128 stands for zero in the data rows.
Each row has a hidden score. How much does it go up from the first row of each pair to the second? 15 means little or no change, 30 a big rise and 0 a big fall. The score is a weighted sum of the row's numbers plus the product of two more (or one squared), each taken from its middle value.
Array([142, 114, 103, 103, 149, 140, 116, 102, 108, 146, 168, 114, 104, 131,
       114, 167, 110, 135, 118])
Array([181, 113, 104, 109, 107, 108, 124, 189, 107, 106, 108, 138, 138, 106,
       112, 130, 152, 108, 112]) 13
Array([105, 118, 160, 165, 126, 103, 132, 99, 142, 114, 110, 148, 134, 142,
       110, 94, 116, 164, 111])
Array([101, 160, 125, 147, 129, 138, 122, 94, 113, 192, 104, 119, 98, 163,
       106, 115, 108, 100, 187]) 16
Array([107, 114, 105, 102, 146, 163, 112, 100, 107, 242, 177, 110, 104, 181,
       123, 136, 109, 179, 115])
Array([135, 111, 152, 108, 103, 104, 107, 138, 104, 108, 104, 108, 179, 98,
       106, 121, 123, 140, 204]) 18
Array([171, 114, 103, 113, 101, 105, 133, 178, 104, 103, 107, 142, 141, 102,
       108, 124, 142, 127, 112])
Array([136, 114, 102, 127, 104, 103, 110, 98, 112, 140, 146, 107, 102, 101,
       141, 119, 107, 103, 111]) 16
Array([177, 120, 114, 131, 107, 108, 138, 153, 108, 110, 112, 120, 139, 107,
       112, 138, 158, 176, 148])
Array([108, 139, 108, 107, 111, 200, 159, 117, 110, 128, 112, 119, 126, 190,
       154, 168, 113, 112, 142]) 13
Array([96, 104, 94, 93, 140, 153, 106, 90, 99, 182, 169, 100, 95, 172,
       130, 124, 97, 146, 104])
Array([141, 115, 178, 178, 142, 108, 154, 112, 108, 106, 144, 177, 160, 110,
       110, 100, 112, 136, 114]) 20
Array([106, 117, 105, 133, 105, 108, 159, 155, 114, 105, 111, 166, 169, 105,
       112, 138, 109, 143, 161])
Array([122, 116, 104, 108, 136, 107, 131, 157, 167, 104, 109, 124, 103, 103,
       140, 127, 108, 127, 114]) 2
Array([105, 182, 113, 102, 106, 128, 168, 102, 106, 165, 107, 113, 160, 122,
       115, 147, 107, 105, 148])
Array([185, 118, 171, 189, 116, 127, 115, 220, 130, 109, 122, 215, 137, 108,
       115, 132, 109, 108, 135]) 19
Array([162, 120, 106, 112, 128, 109, 115, 178, 131, 109, 110, 117, 135, 109,
       114, 140, 207, 108, 115])
Array([128, 111, 128, 188, 123, 117, 111, 135, 189, 104, 107, 126, 100, 104,
       210, 103, 106, 105, 110]) 8
Array([175, 113, 101, 118, 114, 104, 139, 139, 116, 102, 115, 126, 114, 105,
       108, 123, 160, 129, 109])
Array([147, 122, 106, 101, 107, 106, 113, 150, 115, 107, 108, 110, 157, 104,
       112, 151, 202, 105, 129]) 20
Array([102, 147, 99, 97, 159, 103, 106, 96, 129, 199, 198, 108, 97, 104,
       109, 133, 107, 169, 107])
Array([104, 131, 103, 103, 106, 143, 117, 100, 120, 203, 126, 111, 101, 114,
       126, 141, 106, 132, 138]) 13
Array([117, 118, 137, 190, 135, 124, 113, 121, 203, 108, 112, 128, 106, 105,
       219, 98, 108, 108, 116])
Array([173, 116, 115, 128, 113, 107, 138, 130, 105, 107, 109, 131, 122, 106,
       111, 109, 140, 204, 144]) 15
Array([147, 149, 107, 115, 145, 107, 130, 134, 186, 108, 111, 131, 102, 104,
       162, 104, 116, 106, 113])
Array([129, 144, 110, 130, 155, 108, 109, 127, 211, 102, 109, 122, 98, 104,
       176, 93, 103, 103, 108]) 15
Array([103, 112, 112, 98, 150, 148, 135, 96, 103, 119, 143, 107, 102, 169,
       113, 138, 102, 170, 143])
Array([105, 115, 174, 179, 233, 105, 110, 100, 145, 108, 210, 146, 101, 188,
       110, 97, 107, 152, 112]) 21
Array([151, 113, 100, 101, 113, 102, 111, 167, 124, 105, 108, 108, 132, 101,
       108, 138, 199, 104, 110])
Array([109, 123, 180, 151, 124, 177, 117, 104, 135, 144, 161, 135, 109, 140,
       112, 101, 112, 109, 128]) 8
Array([105, 206, 110, 100, 107, 104, 167, 100, 110, 170, 106, 110, 177, 115,
       107, 97, 166, 104, 111])
Array([149, 112, 103, 123, 105, 121, 110, 195, 120, 106, 107, 129, 132, 101,
       129, 141, 168, 103, 119]) 14
Array([107, 114, 156, 104, 104, 143, 110, 124, 107, 179, 107, 110, 140, 102,
       111, 166, 107, 105, 215])
Array([180, 114, 105, 102, 106, 118, 123, 195, 107, 106, 108, 136, 143, 106,
       121, 136, 148, 105, 113]) 17
Array([113, 118, 119, 179, 163, 105, 108, 132, 196, 102, 114, 172, 111, 102,
       139, 109, 108, 102, 107])
Array([105, 112, 165, 209, 171, 112, 112, 96, 188, 106, 162, 194, 101, 181,
       135, 94, 103, 104, 108]) 16
Array([94, 129, 220, 93, 222, 143, 106, 91, 97, 121, 232, 101, 125, 197,
       104, 137, 97, 186, 103])
Array([105, 114, 212, 102, 175, 105, 114, 100, 106, 194, 175, 111, 167, 200,
       109, 106, 107, 236, 125]) 9
Array([196, 112, 101, 158, 147, 104, 129, 116, 103, 103, 149, 129, 99, 103,
       110, 99, 147, 190, 111])
Array([127, 145, 103, 100, 105, 106, 124, 156, 117, 106, 109, 115, 167, 103,
       127, 162, 151, 105, 119]) 18
Array([119, 115, 146, 116, 106, 106, 114, 142, 108, 112, 109, 114, 182, 106,
       113, 131, 124, 145, 212])
Array([109, 121, 106, 109, 144, 185, 157, 100, 108, 133, 156, 117, 104, 186,
       125, 126, 109, 150, 115]) 11
Array([102, 112, 155, 160, 214, 110, 109, 94, 125, 128, 214, 126, 97, 188,
       107, 93, 104, 160, 109])
Array([112, 129, 225, 106, 210, 147, 118, 118, 109, 172, 221, 118, 133, 217,
       115, 142, 114, 202, 140]) 4
Array([104, 111, 101, 123, 104, 104, 150, 149, 118, 103, 106, 153, 155, 99,
       107, 127, 112, 139, 158])
Array([109, 121, 112, 132, 109, 107, 127, 160, 149, 108, 108, 117, 154, 106,
       114, 114, 182, 107, 115]) 6
Array([107, 146, 136, 153, 106, 107, 124, 102, 158, 145, 110, 128, 113, 103,
       112, 96, 223, 107, 126])
Array([100, 162, 115, 98, 100, 113, 138, 109, 103, 151, 105, 105, 147, 107,
       107, 168, 126, 101, 167]) 7
Array([125, 115, 147, 124, 107, 105, 112, 150, 109, 108, 111, 127, 187, 105,
       113, 127, 117, 144, 214])
Array([149, 116, 102, 102, 104, 106, 110, 148, 112, 106, 107, 111, 148, 103,
       110, 146, 202, 105, 129]) 16
Array([114, 111, 116, 154, 109, 102, 118, 165, 141, 102, 105, 171, 151, 100,
       107, 106, 143, 103, 120])
Array([174, 121, 107, 127, 128, 109, 144, 154, 118, 108, 120, 137, 127, 108,
       114, 137, 156, 138, 118]) 9
Array([171, 121, 112, 103, 111, 110, 115, 152, 111, 112, 111, 117, 156, 105,
       114, 154, 208, 110, 137])
Array([107, 115, 214, 102, 160, 107, 115, 122, 106, 191, 167, 114, 184, 184,
       113, 125, 110, 236, 165]) 1
Array([110, 129, 124, 105, 111, 192, 142, 135, 109, 125, 109, 117, 124, 180,
       144, 183, 111, 115, 163])
Array([101, 111, 143, 99, 102, 115, 107, 95, 103, 177, 105, 109, 114, 102,
       108, 134, 129, 102, 213]) 20
Array([163, 114, 131, 143, 157, 144, 110, 197, 108, 106, 138, 141, 102, 112,
       108, 180, 106, 143, 165])
Array([100, 196, 112, 97, 104, 103, 159, 96, 116, 170, 125, 111, 149, 99,
       108, 104, 121, 103, 109]) 17
Array([132, 117, 102, 148, 152, 122, 141, 128, 107, 106, 133, 121, 103, 134,
       109, 108, 122, 116, 114])
Array([121, 115, 148, 119, 106, 105, 115, 145, 106, 112, 109, 115, 188, 105,
       111, 129, 120, 146, 212]) 12
Array([174, 113, 159, 181, 118, 124, 110, 225, 121, 106, 117, 203, 129, 102,
       113, 139, 106, 102, 136])
Array([162, 108, 96, 95, 100, 103, 106, 151, 100, 101, 102, 104, 151, 99,
       106, 147, 222, 100, 119]) 19
Array([100, 108, 200, 145, 115, 102, 152, 96, 105, 98, 124, 135, 119, 145,
       105, 91, 101, 151, 108])
Array([140, 134, 106, 107, 109, 109, 127, 169, 123, 109, 114, 119, 167, 107,
       138, 160, 168, 109, 117]) 14
Array([174, 117, 155, 172, 117, 134, 113, 231, 117, 107, 116, 196, 126, 102,
       118, 146, 110, 103, 134])
Array([102, 110, 155, 148, 175, 105, 108, 96, 126, 129, 178, 109, 98, 137,
       105, 93, 151, 103, 140]) 10
Array([125, 131, 132, 185, 173, 110, 116, 142, 205, 111, 117, 182, 113, 106,
       155, 118, 115, 111, 117])
Array([106, 115, 104, 102, 129, 181, 162, 101, 109, 137, 135, 114, 104, 183,
       125, 133, 111, 150, 126]) 11
Array([140, 130, 108, 105, 126, 112, 121, 179, 133, 111, 112, 118, 148, 107,
       133, 156, 169, 110, 118])
Array([103, 128, 101, 100, 136, 184, 128, 99, 104, 194, 166, 111, 101, 185,
       143, 141, 106, 144, 108]) 11
Array([129, 116, 129, 154, 117, 123, 112, 102, 156, 108, 124, 114, 105, 108,
       183, 100, 107, 108, 114])
Array([99, 108, 123, 169, 149, 107, 101, 108, 212, 98, 100, 120, 92, 98,
       204, 88, 99, 97, 104]) 14
Array([126, 119, 107, 103, 117, 196, 148, 167, 107, 106, 120, 113, 105, 153,
       133, 222, 108, 106, 121])
Array([105, 114, 103, 101, 130, 169, 113, 100, 105, 216, 181, 112, 102, 169,
       140, 147, 107, 145, 114]) 19
Array([130, 114, 104, 100, 138, 147, 124, 101, 105, 158, 162, 112, 103, 136,
       118, 166, 106, 134, 114])
Array([155, 111, 100, 124, 103, 104, 124, 107, 104, 129, 106, 107, 96, 100,
       109, 93, 179, 144, 139]) 11
Array([171, 115, 105, 121, 116, 108, 149, 142, 118, 107, 115, 137, 119, 103,
       111, 122, 154, 135, 112])
Array([109, 155, 106, 144, 106, 107, 117, 100, 150, 152, 110, 115, 105, 104,
       114, 99, 241, 104, 132]) 21
Array([105, 205, 115, 102, 103, 106, 169, 100, 106, 171, 109, 113, 186, 117,
       113, 136, 149, 103, 111])
Array([135, 117, 103, 125, 111, 105, 112, 98, 110, 156, 166, 111, 100, 103,
       130, 116, 104, 105, 111]) 20
Array([106, 118, 105, 139, 114, 110, 155, 163, 115, 106, 109, 169, 172, 105,
       112, 141, 111, 133, 155])
Array([103, 118, 157, 138, 101, 139, 110, 96, 134, 147, 126, 127, 118, 123,
       104, 91, 158, 101, 118]) 4
Array([170, 115, 104, 110, 104, 107, 133, 180, 105, 104, 107, 139, 147, 104,
       109, 131, 144, 121, 111])
Array([106, 138, 102, 100, 104, 194, 180, 101, 105, 123, 108, 112, 115, 196,
       130, 135, 108, 128, 113]) 10
Array([105, 133, 219, 101, 199, 152, 112, 108, 108, 163, 226, 113, 132, 204,
       113, 156, 108, 188, 140])
Array([107, 171, 113, 133, 111, 141, 147, 100, 114, 190, 107, 115, 111, 146,
       112, 137, 107, 106, 184]) 14
Array([139, 110, 173, 106, 101, 102, 107, 142, 102, 108, 103, 104, 207, 101,
       104, 111, 99, 174, 182])
Array([106, 124, 112, 101, 105, 185, 135, 133, 106, 121, 107, 112, 121, 174,
       141, 175, 106, 110, 157]) 10
Array([103, 118, 216, 97, 202, 143, 107, 111, 103, 160, 211, 111, 129, 205,
       108, 143, 105, 194, 138])
Array([103, 124, 124, 101, 106, 105, 108, 129, 108, 143, 107, 111, 194, 104,
       108, 146, 187, 104, 172]) 19
Array([173, 114, 151, 164, 121, 149, 112, 228, 106, 106, 120, 186, 114, 106,
       123, 158, 108, 107, 140])
Array([104, 130, 103, 100, 105, 201, 157, 123, 104, 122, 117, 112, 125, 165,
       129, 191, 107, 105, 108]) 5
Array([106, 133, 106, 103, 109, 194, 178, 102, 106, 125, 110, 114, 111, 200,
       140, 149, 110, 135, 121])
Array([172, 114, 104, 116, 121, 104, 147, 131, 122, 107, 108, 130, 111, 103,
       111, 108, 115, 191, 122]) 18
Array([110, 153, 105, 96, 102, 103, 120, 132, 109, 101, 104, 106, 173, 99,
       113, 149, 136, 101, 128])
Array([131, 123, 137, 152, 180, 111, 184, 144, 159, 109, 119, 190, 139, 110,
       116, 102, 112, 164, 117]) 17
Array([106, 139, 109, 105, 124, 154, 123, 104, 124, 202, 143, 115, 104, 122,
       124, 155, 110, 137, 122])
Array([103, 116, 196, 209, 192, 107, 143, 99, 181, 103, 169, 214, 118, 162,
       112, 96, 108, 136, 111]) 15
Array([143, 118, 108, 137, 110, 109, 117, 104, 125, 131, 133, 116, 106, 108,
       154, 124, 112, 109, 120])
Array([109, 204, 111, 106, 111, 108, 153, 103, 125, 167, 140, 114, 151, 107,
       118, 121, 146, 110, 114]) 13
Array([112, 195, 132, 107, 111, 122, 174, 106, 116, 187, 132, 118, 168, 118,
       118, 110, 114, 112, 117])
Array([116, 123, 129, 171, 165, 114, 118, 129, 226, 114, 114, 124, 108, 110,
       224, 105, 115, 111, 120]) 13
Array([102, 116, 178, 158, 222, 107, 111, 99, 126, 141, 184, 113, 99, 182,
       109, 97, 108, 132, 134])
Array([110, 169, 157, 125, 255, 196, 116, 108, 166, 111, 255, 116, 109, 190,
       125, 156, 114, 113, 115]) 9
Array([154, 113, 125, 139, 106, 105, 139, 109, 108, 116, 109, 119, 102, 109,
       110, 96, 156, 170, 155])
Array([150, 127, 120, 106, 110, 111, 131, 150, 116, 110, 113, 121, 169, 108,
       115, 158, 178, 110, 159]) 22
Array([198, 114, 101, 144, 106, 104, 130, 155, 104, 106, 107, 136, 102, 108,
       111, 117, 158, 183, 140])
Array([143, 125, 108, 100, 102, 174, 125, 171, 106, 102, 107, 111, 158, 158,
       138, 170, 114, 104, 108]) 16
Array([150, 124, 117, 102, 103, 107, 123, 144, 109, 107, 108, 112, 165, 104,
       109, 148, 180, 105, 151])
Array([111, 120, 135, 188, 152, 108, 113, 134, 214, 108, 107, 177, 105, 104,
       169, 99, 110, 106, 112]) 11
Array([109, 154, 111, 104, 111, 195, 163, 106, 111, 145, 118, 116, 149, 166,
       137, 175, 111, 110, 118])
Array([174, 113, 102, 110, 103, 107, 142, 138, 115, 104, 107, 116, 120, 100,
       108, 119, 163, 128, 111]) 22
Array([176, 112, 159, 182, 110, 122, 109, 223, 124, 103, 115, 205, 131, 102,
       111, 133, 105, 103, 133])
Array([206, 111, 152, 165, 113, 107, 107, 206, 103, 102, 131, 188, 121, 102,
       108, 127, 104, 126, 116]) 14
Array([119, 116, 117, 97, 102, 103, 106, 123, 102, 139, 107, 109, 189, 99,
       106, 127, 222, 101, 150])
Array([111, 157, 109, 107, 111, 196, 169, 106, 111, 152, 131, 117, 142, 168,
       133, 175, 113, 116, 118]) 6
Array([104, 214, 147, 100, 179, 151, 110, 100, 120, 194, 202, 112, 101, 151,
       109, 140, 121, 106, 112])
Array([106, 173, 112, 104, 109, 175, 168, 101, 106, 160, 122, 113, 157, 154,
       115, 139, 111, 107, 113]) 12
Array([104, 115, 102, 152, 106, 107, 141, 99, 134, 107, 107, 132, 104, 117,
       167, 98, 112, 106, 111])
Array([114, 122, 124, 177, 161, 104, 109, 134, 206, 101, 108, 173, 101, 100,
       158, 102, 105, 104, 109]) 13
Array([167, 113, 101, 125, 103, 109, 108, 95, 114, 103, 149, 107, 100, 101,
       138, 94, 105, 102, 108])
Array([203, 114, 104, 128, 148, 108, 134, 115, 107, 106, 155, 113, 104, 106,
       110, 116, 159, 195, 113]) 11
Array([129, 114, 111, 99, 107, 105, 113, 144, 108, 138, 109, 112, 180, 102,
       113, 153, 224, 108, 163])
Array([174, 118, 104, 103, 109, 178, 126, 195, 110, 109, 111, 120, 149, 143,
       147, 158, 133, 107, 116]) 6
Array([200, 117, 105, 158, 107, 107, 135, 145, 107, 106, 110, 146, 104, 104,
       113, 105, 161, 187, 134])
Array([167, 113, 144, 124, 103, 182, 109, 211, 105, 105, 117, 146, 113, 133,
       130, 174, 106, 103, 145]) 18
Array([119, 214, 231, 116, 109, 145, 123, 105, 172, 133, 117, 128, 157, 162,
       114, 101, 229, 110, 137])
Array([135, 117, 106, 154, 107, 109, 115, 107, 127, 107, 110, 115, 107, 107,
       161, 111, 109, 107, 126]) 5
Array([113, 136, 130, 158, 153, 110, 112, 135, 224, 107, 110, 146, 103, 106,
       190, 98, 111, 108, 114])
Array([102, 111, 103, 97, 145, 157, 108, 96, 101, 242, 170, 107, 100, 190,
       112, 129, 105, 180, 108]) 13
Array([104, 196, 112, 98, 104, 110, 158, 103, 104, 165, 105, 110, 184, 115,
       110, 146, 139, 102, 115])
Array([115, 113, 110, 151, 135, 108, 114, 139, 197, 110, 111, 115, 106, 105,
       213, 107, 114, 107, 117]) 14
Array([117, 130, 103, 97, 104, 162, 128, 149, 101, 110, 106, 109, 156, 157,
       138, 165, 106, 103, 129])
Array([189, 117, 109, 129, 108, 109, 151, 180, 112, 108, 111, 156, 146, 108,
       116, 141, 133, 152, 132]) 13
Array([107, 127, 129, 102, 103, 107, 114, 99, 106, 178, 121, 112, 103, 105,
       111, 117, 176, 105, 172])
Array([205, 111, 104, 170, 113, 105, 131, 130, 105, 107, 126, 156, 104, 102,
       111, 98, 148, 189, 117]) 11
Array([110, 116, 148, 147, 161, 107, 114, 103, 108, 163, 159, 114, 105, 160,
       115, 98, 172, 109, 201])
Array([109, 150, 108, 101, 105, 193, 162, 103, 107, 145, 119, 114, 145, 165,
       133, 175, 110, 110, 113]) 11
Array([150, 115, 102, 98, 105, 103, 109, 147, 110, 104, 106, 109, 145, 100,
       110, 144, 201, 103, 130])
Array([106, 112, 166, 223, 160, 116, 112, 102, 201, 104, 141, 210, 102, 147,
       156, 96, 105, 106, 111]) 10
Array([105, 116, 125, 148, 164, 108, 127, 101, 169, 104, 107, 113, 103, 104,
       134, 99, 107, 107, 113])
Array([134, 135, 109, 124, 104, 110, 119, 145, 171, 104, 107, 122, 116, 102,
       159, 121, 139, 106, 110]) 21
Array([108, 122, 105, 102, 143, 183, 129, 103, 108, 200, 171, 117, 105, 188,
       149, 145, 110, 150, 114])
Array([99, 107, 116, 112, 156, 124, 121, 96, 101, 146, 155, 105, 96, 161,
       104, 107, 99, 184, 138]) 23
Array([106, 176, 214, 165, 106, 160, 127, 102, 210, 105, 109, 179, 139, 144,
       110, 99, 152, 108, 115])
Array([213, 119, 103, 171, 119, 109, 132, 122, 108, 108, 142, 157, 104, 103,
       112, 100, 154, 192, 116]) 6
Array([130, 125, 180, 176, 186, 111, 192, 134, 140, 112, 131, 209, 171, 110,
       117, 102, 113, 187, 119])
Array([106, 193, 124, 101, 109, 121, 174, 99, 106, 182, 108, 111, 176, 124,
       111, 109, 111, 108, 113]) 6
Array([103, 115, 150, 98, 104, 177, 111, 123, 104, 191, 123, 109, 109, 133,
       107, 177, 125, 101, 197])
Array([100, 113, 164, 209, 167, 102, 117, 93, 179, 102, 133, 166, 102, 137,
       114, 92, 99, 100, 107]) 10
Array([102, 166, 104, 96, 100, 172, 165, 96, 101, 154, 117, 106, 148, 151,
       109, 134, 101, 100, 108])
Array([116, 112, 103, 101, 110, 198, 147, 154, 105, 104, 117, 112, 99, 157,
       131, 211, 107, 107, 113]) 14
Array([110, 119, 136, 160, 196, 112, 112, 100, 128, 158, 161, 114, 105, 153,
       113, 107, 109, 159, 152])
Array([109, 112, 110, 145, 142, 104, 109, 127, 204, 103, 105, 111, 103, 100,
       207, 94, 101, 104, 107]) 12
Array([101, 111, 154, 167, 148, 101, 149, 93, 152, 102, 122, 162, 95, 120,
       105, 95, 101, 152, 107])
Array([109, 202, 126, 104, 131, 113, 141, 104, 133, 153, 157, 116, 120, 108,
       117, 115, 182, 108, 119]) 15
Array([99, 181, 112, 97, 102, 113, 139, 118, 103, 153, 104, 107, 176, 109,
       106, 162, 144, 101, 123])
Array([128, 113, 103, 139, 106, 108, 114, 103, 119, 125, 122, 112, 101, 102,
       149, 112, 105, 104, 112]) 16
Array([116, 120, 137, 188, 141, 122, 115, 120, 208, 109, 109, 130, 102, 105,
       219, 99, 111, 109, 117])
Array([104, 128, 224, 102, 215, 152, 110, 112, 109, 152, 226, 114, 132, 209,
       111, 149, 110, 194, 134]) 14
Array([119, 112, 131, 187, 127, 120, 109, 118, 195, 103, 109, 127, 100, 102,
       214, 97, 104, 104, 111])
Array([180, 122, 137, 131, 116, 111, 138, 145, 111, 111, 113, 135, 148, 110,
       116, 127, 150, 220, 168]) 12
Array([137, 117, 106, 120, 109, 110, 132, 156, 122, 110, 113, 125, 137, 106,
       112, 136, 138, 149, 158])
Array([119, 117, 105, 103, 110, 202, 153, 153, 107, 107, 120, 113, 106, 163,
       129, 209, 110, 107, 115]) 13
Array([133, 114, 101, 131, 119, 104, 110, 143, 176, 102, 105, 125, 100, 101,
       188, 107, 104, 101, 109])
Array([109, 138, 108, 104, 109, 161, 127, 149, 109, 123, 110, 114, 163, 160,
       145, 171, 110, 107, 142]) 15
Array([113, 203, 144, 109, 150, 134, 119, 110, 117, 209, 190, 122, 128, 140,
       120, 139, 179, 113, 123])
Array([108, 118, 162, 162, 154, 109, 114, 101, 107, 173, 132, 119, 104, 169,
       113, 100, 175, 126, 218]) 11
Array([103, 146, 104, 98, 103, 189, 157, 100, 104, 139, 115, 108, 143, 162,
       126, 165, 104, 104, 109])
Array([187, 117, 125, 163, 115, 109, 139, 103, 117, 109, 140, 119, 102, 102,
       113, 99, 171, 170, 114]) 21
Array([107, 152, 109, 101, 109, 191, 155, 127, 108, 140, 111, 115, 154, 158,
       139, 178, 110, 108, 116])
Array([106, 115, 217, 100, 167, 106, 109, 110, 106, 192, 171, 110, 172, 192,
       113, 112, 104, 239, 143]) 15
Array([144, 114, 104, 101, 129, 107, 138, 163, 147, 106, 108, 121, 99, 101,
       109, 123, 122, 155, 109])
Array([130, 118, 169, 168, 184, 109, 183, 137, 140, 109, 124, 200, 165, 106,
       113, 98, 111, 187, 116]) 29
Array([106, 116, 145, 170, 127, 128, 114, 98, 147, 106, 140, 114, 101, 127,
       166, 99, 109, 104, 113])
Array([177, 116, 104, 109, 105, 108, 134, 182, 106, 107, 109, 135, 145, 103,
       117, 133, 153, 117, 113]) 17
Array([105, 110, 141, 189, 149, 105, 107, 128, 218, 103, 107, 165, 102, 102,
       189, 97, 104, 103, 109])
Array([98, 107, 167, 150, 184, 101, 104, 95, 120, 123, 176, 106, 93, 184,
       106, 90, 124, 140, 107]) 17
Array([156, 142, 129, 99, 104, 106, 112, 101, 105, 134, 109, 110, 188, 104,
       112, 106, 246, 107, 119])
Array([117, 114, 99, 100, 104, 105, 138, 140, 105, 147, 108, 112, 100, 128,
       110, 142, 121, 203, 177]) 4
Array([103, 114, 103, 145, 104, 103, 140, 99, 132, 105, 107, 120, 98, 114,
       156, 95, 106, 105, 111])
Array([112, 202, 141, 114, 142, 121, 125, 103, 142, 153, 170, 116, 113, 108,
       117, 109, 194, 107, 117]) 13
Array([102, 112, 100, 116, 137, 105, 117, 141, 168, 104, 104, 111, 100, 102,
       154, 119, 105, 104, 109])
Array([138, 112, 99, 113, 101, 104, 116, 154, 151, 103, 107, 121, 111, 101,
       167, 120, 103, 102, 107]) 17
Array([110, 133, 128, 104, 123, 253, 158, 104, 110, 112, 124, 116, 109, 195,
       133, 172, 110, 108, 122])
Array([177, 112, 101, 99, 102, 114, 116, 189, 104, 104, 106, 126, 138, 101,
       119, 131, 146, 103, 109]) 25
Array([108, 118, 119, 103, 145, 172, 158, 102, 108, 127, 152, 117, 103, 186,
       114, 123, 109, 166, 128])
Array([108, 116, 156, 154, 206, 120, 113, 103, 120, 144, 214, 120, 104, 186,
       116, 99, 110, 177, 117]) 21
Array([178, 133, 106, 103, 109, 107, 143, 149, 107, 108, 108, 115, 147, 105,
       112, 149, 175, 121, 116])
Array([171, 112, 104, 110, 105, 103, 133, 178, 105, 105, 109, 138, 143, 102,
       108, 128, 148, 118, 109]) 14
Array([107, 153, 105, 101, 104, 190, 160, 108, 105, 141, 107, 111, 147, 157,
       130, 170, 107, 105, 113])
Array([108, 152, 107, 102, 107, 108, 143, 142, 136, 108, 109, 115, 167, 107,
       113, 117, 185, 109, 114]) 20
Array([160, 119, 104, 101, 106, 107, 111, 163, 115, 107, 108, 114, 145, 104,
       111, 143, 211, 105, 113])
Array([132, 130, 111, 154, 158, 103, 115, 142, 189, 103, 106, 154, 107, 102,
       153, 116, 110, 102, 109]) 7
Array([107, 115, 100, 102, 141, 143, 136, 100, 105, 154, 133, 111, 102, 162,
       111, 140, 108, 185, 164])
Array([113, 114, 145, 108, 105, 103, 118, 135, 104, 113, 107, 112, 180, 104,
       110, 128, 125, 143, 205]) 21
Array([137, 113, 109, 100, 105, 118, 114, 171, 124, 104, 105, 110, 152, 101,
       125, 143, 168, 106, 109])
Array([181, 121, 122, 132, 110, 109, 141, 169, 106, 110, 111, 130, 143, 108,
       115, 142, 151, 160, 147]) 11
Array([106, 112, 154, 206, 146, 105, 132, 99, 179, 104, 111, 163, 100, 120,
       143, 98, 107, 103, 110])
Array([102, 113, 173, 179, 157, 111, 111, 98, 152, 125, 172, 154, 100, 192,
       115, 95, 107, 118, 110]) 18
Array([115, 201, 126, 106, 114, 120, 157, 121, 112, 171, 115, 119, 190, 120,
       119, 168, 152, 112, 129])
Array([133, 119, 173, 105, 109, 110, 117, 131, 109, 138, 111, 116, 191, 112,
       116, 102, 114, 186, 159]) 17
Array([129, 118, 139, 193, 133, 127, 115, 127, 198, 108, 111, 133, 107, 108,
       221, 102, 113, 108, 116])
Array([105, 195, 126, 101, 107, 124, 183, 103, 109, 180, 108, 113, 174, 126,
       112, 115, 109, 108, 115]) 19
Array([100, 137, 105, 101, 103, 196, 156, 111, 102, 134, 117, 110, 134, 163,
       131, 179, 105, 108, 111])
Array([171, 117, 151, 157, 121, 158, 113, 225, 107, 108, 119, 176, 112, 113,
       126, 167, 109, 106, 145]) 22
